In the rows, 128 means zero.
The rows of Z fall into 4 groups, which share some directions, and each row is roughly a mix of its group's hidden directions, except some rows that fit no group.
Z:
[[138, 122, 114, 120, 161, 106, 77, 114, 116, 113, 160],
[126, 142, 130, 135, 166, 74, 91, 122, 116, 122, 127],
[159, 145, 127, 125, 108, 132, 177, 126, 114, 106, 91],
[108, 137, 109, 120, 90, 140, 156, 149, 173, 135, 110],
[153, 121, 97, 116, 139, 165, 140, 127, 105, 102, 89],
[108, 112, 127, 137, 126, 109, 99, 162, 131, 145, 180],
[100, 151, 148, 98, 153, 108, 121, 138, 123, 176, 134],
[175, 128, 135, 118, 78, 138, 136, 115, 99, 129, 138],
[148, 159, 131, 110, 88, 169, 122, 147, 117, 152, 139],
[139, 153, 144, 93, 107, 150, 135, 122, 118, 180, 118],
[127, 148, 145, 111, 96, 80, 162, 102, 127, 122, 130],
[100, 133, 171, 114, 164, 101, 148, 133, 106, 146, 132],
[155, 122, 122, 97, 114, 155, 147, 86, 116, 114, 97],
[116, 122, 122, 147, 106, 142, 185, 126, 111, 98, 107],
[142, 150, 148, 143, 159, 71, 118, 110, 130, 132, 143],
[130, 117, 108, 158, 97, 155, 126, 149, 176, 123, 144],
[161, 143, 131, 161, 120, 142, 179, 113, 131, 114, 106],
[117, 81, 124, 127, 164, 159, 133, 123, 138, 94, 140],
[126, 143, 119, 118, 89, 75, 105, 102, 137, 136, 118],
[149, 163, 143, 133, 129, 146, 177, 118, 144, 137, 96],
[119, 142, 90, 114, 150, 148, 97, 125, 113, 171, 110],
[148, 143, 137, 145, 92, 82, 122, 90, 112, 129, 129],
[108, 113, 136, 182, 151, 106, 125, 144, 141, 110, 156],
[140, 144, 125, 130, 134, 76, 111, 82, 132, 108, 117],
[141, 95, 128, 129, 181, 140, 139, 106, 133, 92, 136],
[148, 137, 136, 174, 125, 105, 131, 140, 143, 86, 101],
[106, 112, 118, 133, 129, 180, 145, 173, 145, 129, 133],
[165, 133, 118, 156, 89, 153, 153, 156, 136, 116, 115],
[111, 132, 142, 166, 152, 77, 109, 110, 130, 109, 127],
[114, 110, 115, 131, 172, 132, 81, 120, 138, 127, 161],
[113, 153, 173, 98, 128, 105, 121, 118, 135, 162, 151],
[128, 148, 143, 134, 119, 63, 120, 109, 147, 148, 130],
[98, 111, 145, 160, 143, 107, 160, 130, 127, 87, 144],
[151, 148, 129, 158, 90, 147, 175, 127, 131, 131, 112],
[147, 139, 126, 113, 163, 101, 105, 77, 115, 116, 123],
[136, 130, 103, 157, 105, 115, 110, 131, 134, 69, 135],
[150, 179, 130, 118, 114, 109, 135, 116, 116, 147, 86],
[160, 146, 143, 160, 108, 96, 167, 128, 118, 104, 129],
[112, 87, 94, 115, 130, 164, 105, 147, 111, 108, 135],
[131, 150, 116, 135, 114, 98, 153, 167, 124, 149, 86],
[130, 138, 163, 127, 156, 114, 139, 110, 80, 148, 101],
[162, 133, 127, 116, 138, 129, 144, 79, 115, 105, 90],
[93, 129, 144, 118, 168, 85, 109, 104, 126, 130, 142],
[116, 122, 124, 109, 162, 145, 80, 108, 133, 147, 161],
[116, 107, 93, 112, 113, 181, 137, 127, 145, 109, 149],
[112, 134, 135, 102, 183, 117, 143, 107, 96, 129, 112],
[107, 133, 141, 107, 163, 88, 86, 129, 133, 142, 146],
[130, 154, 155, 142, 118, 65, 143, 132, 114, 120, 120],
[100, 145, 167, 133, 139, 75, 140, 140, 136, 137, 142],
[126, 122, 140, 150, 172, 94, 139, 147, 95, 130, 99],
[117, 117, 113, 113, 179, 115, 89, 158, 119, 126, 144],
[104, 148, 151, 135, 132, 84, 104, 142, 143, 157, 156],
[142, 139, 139, 110, 123, 145, 158, 121, 86, 151, 85],
[143, 138, 148, 110, 83, 107, 101, 142, 97, 154, 127],
[120, 96, 107, 93, 156, 141, 92, 149, 116, 125, 151],
[134, 98, 110, 130, 92, 163, 166, 140, 139, 102, 122],
[124, 93, 103, 125, 144, 157, 106, 133, 152, 101, 165],
[117, 94, 102, 155, 143, 155, 148, 124, 117, 83, 129],
[125, 154, 144, 153, 144, 69, 108, 130, 129, 140, 143],
[92, 153, 161, 123, 125, 90, 130, 125, 149, 143, 159],
[127, 143, 130, 153, 109, 65, 114, 123, 152, 117, 138],
[140, 95, 107, 138, 114, 156, 125, 129, 154, 82, 153],
[146, 145, 128, 167, 100, 114, 159, 155, 148, 105, 109],
[132, 106, 105, 135, 167, 129, 102, 114, 115, 79, 138],
[160, 149, 129, 106, 146, 179, 113, 125, 101, 130, 145],
[127, 105, 114, 158, 156, 146, 133, 139, 127, 71, 134],
[123, 137, 143, 156, 153, 76, 113, 96, 126, 107, 118],
[138, 131, 134, 85, 149, 164, 124, 111, 103, 165, 121],
[134, 113, 107, 133, 163, 110, 88, 113, 118, 89, 149],
[132, 123, 125, 118, 168, 88, 108, 82, 122, 117, 121],
[100, 99, 117, 116, 137, 165, 135, 122, 143, 101, 170],
[105, 98, 127, 111, 160, 106, 84, 108, 121, 106, 136],
[147, 145, 134, 164, 113, 103, 165, 135, 143, 93, 107],
[140, 105, 77, 169, 134, 125, 134, 126, 127, 101, 109],
[123, 159, 148, 134, 136, 69, 104, 119, 130, 148, 135],
[130, 106, 117, 104, 171, 169, 108, 104, 110, 123, 118],
[142, 107, 109, 109, 152, 182, 127, 102, 124, 110, 112],
[130, 125, 129, 180, 167, 122, 112, 150, 142, 100, 116],
[125, 119, 122, 76, 119, 157, 119, 115, 101, 164, 139],
[81, 131, 142, 115, 145, 111, 123, 136, 155, 135, 175],
[122, 117, 133, 169, 158, 94, 144, 124, 146, 88, 128],
[101, 87, 96, 139, 120, 107, 119, 122, 133, 87, 110],
[133, 156, 141, 161, 88, 99, 134, 153, 154, 128, 145],
[139, 106, 120, 145, 108, 176, 170, 121, 133, 105, 117],
[92, 135, 146, 138, 147, 80, 91, 141, 137, 138, 133],
[97, 125, 133, 119, 117, 109, 93, 160, 134, 157, 167],
[144, 147, 142, 131, 138, 143, 171, 93, 125, 113, 87],
[125, 146, 155, 113, 137, 101, 85, 118, 149, 155, 159],
[113, 84, 102, 112, 156, 164, 115, 130, 107, 109, 125],
[103, 107, 109, 95, 153, 170, 101, 120, 135, 147, 131],
[149, 173, 145, 132, 117, 80, 127, 115, 124, 156, 126],
[116, 107, 103, 142, 127, 172, 113, 146, 162, 143, 156],
[137, 134, 108, 90, 136, 162, 90, 119, 129, 167, 133],
[91, 141, 130, 151, 155, 100, 117, 163, 153, 128, 105],
[115, 112, 100, 153, 153, 143, 156, 132, 92, 112, 95],
[140, 139, 146, 168, 131, 85, 128, 127, 138, 87, 110],
[116, 152, 147, 139, 102, 67, 143, 132, 143, 120, 122],
[108, 121, 131, 119, 133, 90, 82, 142, 124, 145, 167],
[141, 135, 140, 179, 116, 101, 104, 159, 143, 107, 118],
[86, 107, 122, 151, 132, 111, 90, 159, 128, 122, 154],
[114, 118, 136, 107, 161, 131, 71, 132, 103, 143, 114],
[133, 148, 149, 115, 103, 114, 175, 146, 112, 145, 94],
[142, 137, 116, 166, 98, 136, 163, 157, 160, 114, 123],
[151, 155, 136, 121, 145, 101, 85, 122, 124, 142, 169],
[118, 160, 129, 123, 148, 91, 130, 107, 102, 152, 88],
[136, 110, 117, 115, 170, 173, 101, 124, 107, 123, 105],
[117, 98, 115, 155, 142, 129, 114, 128, 152, 84, 164],
[124, 105, 124, 97, 135, 187, 142, 109, 111, 121, 140],
[134, 162, 149, 148, 82, 114, 149, 149, 151, 147, 131],
[89, 111, 121, 132, 171, 133, 93, 127, 151, 138, 150],
[120, 129, 134, 111, 93, 170, 157, 148, 125, 161, 108],
[138, 114, 96, 124, 143, 139, 98, 106, 109, 76, 127],
[135, 138, 131, 143, 100, 122, 179, 137, 107, 119, 86],
[144, 147, 134, 127, 150, 81, 117, 79, 129, 117, 118],
[137, 91, 110, 156, 130, 149, 131, 123, 135, 74, 142],
[123, 92, 119, 132, 140, 156, 172, 143, 111, 91, 122],
[108, 116, 115, 85, 164, 157, 137, 98, 115, 144, 138],
[99, 104, 105, 107, 172, 148, 116, 150, 136, 133, 154],
[124, 92, 101, 113, 103, 178, 130, 130, 114, 107, 116]]
Each list below has three rows that fit no group; the rest each fit one group, if only roughly. Name those rows in the order they come.
  * J_31: [133, 89, 92, 139, 143, 156, 116, 142, 142, 92, 144]
  * J_832: [127, 143, 126, 145, 77, 95, 116, 132, 157, 135, 158]
  * J_382: [140, 135, 125, 91, 117, 153, 148, 138, 85, 166, 128]
  * J_54: [118, 80, 109, 111, 139, 160, 110, 147, 131, 116, 162]
  * J_90: [115, 145, 164, 116, 119, 129, 175, 112, 95, 140, 108]
  * J_399: [152, 175, 154, 123, 120, 97, 123, 112, 134, 160, 112]
  * J_800: [132, 128, 143, 107, 82, 144, 178, 144, 144, 117, 131]
  * J_838: [114, 95, 96, 116, 137, 170, 143, 144, 141, 101, 150]
  * J_968: [111, 144, 121, 93, 85, 129, 160, 149, 131, 159, 118]
  * J_265: [137, 152, 147, 126, 78, 88, 152, 137, 115, 142, 134]
  * J_819: [96, 89, 129, 118, 135, 153, 107, 153, 116, 127, 169]
  * J_589: [115, 99, 117, 108, 182, 151, 105, 135, 120, 133, 150]
 -> J_832; J_399; J_819
  * J_909: [123, 146, 145, 101, 121, 134, 186, 149, 152, 147, 135]
  * J_570: [121, 139, 157, 137, 154, 69, 117, 111, 108, 116, 132]
  * J_409: [110, 135, 151, 152, 137, 79, 110, 131, 143, 141, 165]
  * J_868: [119, 135, 153, 120, 123, 66, 107, 128, 106, 151, 125]
  * J_68: [163, 133, 134, 136, 139, 162, 161, 135, 95, 133, 93]
  * J_38: [120, 142, 149, 160, 106, 82, 155, 140, 158, 134, 128]
  * J_840: [132, 155, 135, 100, 101, 122, 156, 158, 130, 165, 100]
  * J_393: [119, 134, 127, 116, 158, 83, 83, 109, 111, 118, 114]
  * J_28: [150, 159, 123, 127, 116, 82, 94, 97, 130, 116, 139]
  * J_581: [149, 171, 134, 130, 133, 77, 117, 107, 117, 142, 110]
 -> J_909; J_868; J_68
  * J_529: [115, 98, 108, 115, 160, 179, 138, 123, 101, 121, 128]
  * J_109: [112, 152, 128, 145, 106, 85, 165, 137, 163, 125, 131]
  * J_615: [123, 109, 133, 118, 189, 133, 104, 140, 114, 139, 158]
  * J_46: [139, 143, 133, 153, 89, 125, 180, 117, 148, 135, 110]
  * J_51: [133, 109, 125, 118, 132, 187, 168, 129, 139, 114, 113]
  * J_269: [144, 94, 116, 117, 166, 164, 129, 100, 128, 101, 114]
  * J_527: [140, 158, 125, 139, 76, 114, 157, 132, 128, 134, 93]
  * J_165: [112, 134, 127, 144, 121, 65, 104, 119, 135, 126, 157]
  * J_136: [148, 172, 140, 138, 103, 88, 107, 126, 142, 137, 153]
  * J_494: [115, 131, 126, 125, 133, 76, 76, 125, 111, 133, 143]
 -> J_46; J_269; J_165
  * J_752: [140, 133, 114, 99, 135, 181, 156, 135, 125, 130, 93]
  * J_662: [132, 172, 151, 117, 131, 106, 141, 126, 116, 167, 93]
  * J_14: [127, 104, 99, 105, 136, 179, 154, 140, 107, 125, 114]
  * J_396: [117, 114, 111, 97, 97, 168, 111, 154, 113, 156, 133]
  * J_606: [128, 142, 128, 121, 104, 177, 168, 149, 137, 143, 103]
  * J_260: [134, 113, 126, 165, 178, 102, 100, 124, 115, 111, 122]
  * J_75: [116, 153, 171, 119, 149, 87, 126, 121, 112, 160, 127]
  * J_404: [125, 105, 122, 116, 119, 194, 152, 142, 133, 143, 132]
  * J_192: [123, 127, 123, 115, 106, 172, 175, 148, 142, 137, 104]
  * J_133: [151, 117, 120, 149, 129, 164, 172, 112, 128, 97, 104]
  * J_850: [113, 109, 133, 132, 120, 186, 167, 133, 148, 121, 115]
  * J_701: [162, 135, 115, 121, 121, 163, 163, 111, 116, 112, 88]
  * J_511: [152, 144, 116, 127, 94, 157, 165, 113, 119, 124, 88]
 -> J_662; J_404; J_192
  * J_718: [141, 150, 123, 139, 96, 140, 154, 107, 119, 113, 76]
  * J_56: [136, 166, 126, 159, 98, 87, 116, 114, 130, 140, 102]
  * J_307: [103, 96, 103, 120, 143, 149, 94, 148, 143, 115, 162]
  * J_508: [160, 134, 146, 137, 161, 136, 135, 99, 109, 113, 82]
  * J_146: [119, 118, 126, 169, 134, 102, 123, 160, 152, 101, 163]
  * J_972: [144, 139, 135, 168, 125, 94, 160, 118, 144, 88, 127]
  * J_935: [164, 143, 111, 152, 83, 137, 110, 101, 133, 119, 106]
  * J_721: [137, 103, 135, 129, 132, 166, 162, 90, 141, 97, 113]
  * J_871: [131, 119, 137, 178, 123, 124, 151, 145, 160, 88, 131]
  * J_799: [146, 164, 151, 123, 77, 106, 118, 118, 142, 151, 124]
  * J_256: [128, 131, 129, 89, 131, 107, 89, 116, 117, 173, 146]
 -> J_307; J_508; J_871
  * J_894: [141, 163, 145, 149, 105, 80, 120, 121, 125, 148, 102]
  * J_66: [138, 115, 124, 130, 135, 188, 153, 113, 137, 92, 122]
  * J_259: [101, 113, 125, 111, 148, 142, 108, 122, 154, 122, 184]
  * J_745: [116, 118, 108, 154, 118, 158, 165, 152, 129, 109, 90]
  * J_497: [145, 149, 134, 141, 109, 114, 187, 126, 149, 117, 103]
  * J_720: [106, 95, 111, 151, 172, 117, 135, 147, 130, 95, 142]
  * J_629: [125, 151, 142, 136, 85, 101, 160, 115, 148, 141, 95]
  * J_712: [162, 115, 125, 111, 150, 164, 127, 102, 94, 107, 106]
  * J_274: [78, 143, 139, 124, 145, 81, 137, 136, 141, 147, 139]
  * J_473: [145, 159, 140, 153, 123, 77, 112, 121, 149, 118, 153]
  * J_254: [86, 137, 130, 110, 163, 110, 111, 147, 139, 162, 151]
 -> J_66; J_745; J_497
  * J_366: [132, 159, 177, 135, 119, 87, 138, 113, 116, 145, 114]
  * J_710: [113, 140, 152, 155, 121, 69, 110, 144, 133, 133, 146]
  * J_697: [132, 155, 141, 151, 145, 81, 110, 94, 151, 116, 136]
  * J_467: [156, 143, 129, 89, 76, 149, 136, 130, 141, 142, 122]
  * J_648: [117, 145, 136, 97, 81, 112, 133, 148, 117, 169, 129]
  * J_853: [166, 165, 117, 146, 115, 113, 147, 116, 106, 125, 89]
  * J_50: [133, 154, 106, 132, 68, 129, 148, 136, 156, 125, 123]
  * J_120: [108, 94, 111, 136, 149, 128, 106, 123, 92, 86, 146]
  * J_345: [133, 112, 127, 106, 188, 142, 123, 94, 109, 123, 120]
  * J_348: [129, 128, 123, 110, 149, 143, 65, 135, 118, 142, 158]
 -> J_697; J_120; J_348
  * J_341: [133, 127, 126, 99, 152, 106, 80, 114, 116, 156, 156]
  * J_445: [112, 112, 120, 154, 100, 148, 165, 145, 141, 93, 104]
  * J_544: [126, 109, 128, 125, 143, 102, 84, 130, 134, 113, 180]
  * J_354: [103, 125, 127, 99, 160, 141, 95, 125, 146, 149, 169]
  * J_161: [115, 93, 106, 137, 134, 159, 153, 135, 138, 81, 144]
  * J_85: [106, 97, 116, 144, 104, 171, 144, 158, 142, 121, 150]
  * J_919: [88, 93, 125, 125, 135, 131, 91, 152, 135, 127, 163]
  * J_849: [107, 91, 119, 112, 145, 178, 148, 133, 112, 130, 107]
  * J_8: [113, 117, 139, 146, 170, 98, 115, 137, 163, 101, 149]
  * J_338: [115, 87, 101, 138, 171, 151, 118, 131, 119, 101, 139]
  * J_293: [100, 130, 130, 97, 141, 98, 87, 139, 117, 165, 138]
  * J_857: [122, 131, 157, 170, 149, 79, 133, 124, 112, 112, 119]
  * J_970: [123, 150, 155, 141, 113, 62, 122, 124, 129, 116, 123]
  * J_731: [101, 144, 139, 144, 124, 68, 131, 124, 151, 128, 152]
 -> J_544; J_8; J_293
  * J_943: [106, 126, 135, 122, 170, 95, 125, 83, 131, 114, 149]
  * J_737: [164, 152, 135, 136, 154, 97, 138, 92, 111, 114, 102]
  * J_174: [153, 125, 107, 95, 142, 179, 122, 99, 125, 143, 118]
  * J_249: [149, 120, 115, 138, 166, 160, 139, 127, 108, 118, 80]
  * J_768: [110, 100, 114, 101, 92, 168, 120, 150, 127, 141, 152]
  * J_321: [102, 123, 147, 102, 177, 158, 128, 149, 130, 151, 141]
  * J_525: [134, 104, 86, 144, 115, 171, 125, 113, 137, 93, 135]
  * J_945: [111, 83, 106, 113, 129, 175, 119, 147, 128, 114, 146]
  * J_884: [118, 107, 118, 121, 171, 127, 107, 105, 123, 85, 101]
  * J_986: [137, 136, 122, 150, 72, 127, 152, 152, 156, 136, 148]
 -> J_174; J_249; J_321
  * J_602: [157, 179, 152, 158, 109, 117, 144, 121, 127, 137, 108]
  * J_446: [141, 102, 112, 121, 102, 184, 132, 109, 129, 99, 138]
  * J_640: [154, 98, 102, 93, 125, 177, 132, 130, 114, 122, 136]
  * J_609: [134, 154, 151, 136, 121, 91, 160, 94, 144, 136, 96]
  * J_738: [111, 85, 109, 132, 164, 143, 106, 150, 121, 107, 153]
  * J_910: [110, 109, 130, 171, 132, 111, 138, 167, 155, 109, 152]
  * J_732: [123, 161, 151, 109, 132, 94, 128, 141, 118, 177, 110]
  * J_798: [114, 146, 143, 137, 82, 84, 119, 154, 143, 145, 133]
  * J_993: [119, 156, 155, 125, 133, 72, 107, 107, 135, 148, 133]
  * J_209: [90, 111, 120, 109, 161, 144, 90, 138, 130, 159, 143]
  * J_490: [122, 133, 155, 130, 138, 78, 89, 117, 108, 137, 155]
  * J_897: [157, 163, 136, 142, 85, 99, 125, 124, 132, 143, 98]
  * J_22: [153, 124, 131, 109, 164, 176, 153, 127, 111, 118, 105]
  * J_777: [138, 136, 129, 103, 129, 109, 87, 119, 91, 172, 125]
 -> J_602; J_22; J_777
  * J_896: [102, 119, 121, 99, 149, 128, 89, 168, 136, 146, 153]
  * J_162: [161, 127, 129, 127, 85, 144, 167, 141, 120, 115, 96]
  * J_518: [110, 92, 98, 144, 142, 120, 88, 134, 131, 103, 157]
  * J_465: [146, 125, 130, 136, 122, 180, 174, 100, 126, 119, 119]
  * J_833: [124, 121, 117, 129, 72, 175, 147, 140, 124, 132, 116]
  * J_851: [147, 144, 135, 162, 104, 98, 170, 126, 146, 100, 129]
  * J_783: [178, 159, 120, 131, 112, 132, 129, 99, 124, 137, 91]
  * J_964: [90, 99, 129, 131, 172, 143, 112, 154, 144, 117, 145]
  * J_464: [169, 151, 126, 105, 89, 119, 142, 103, 107, 142, 110]
  * J_471: [133, 165, 142, 104, 107, 104, 126, 138, 127, 177, 107]
  * J_88: [143, 171, 143, 152, 89, 93, 139, 123, 148, 122, 123]
 -> J_518; J_465; J_783
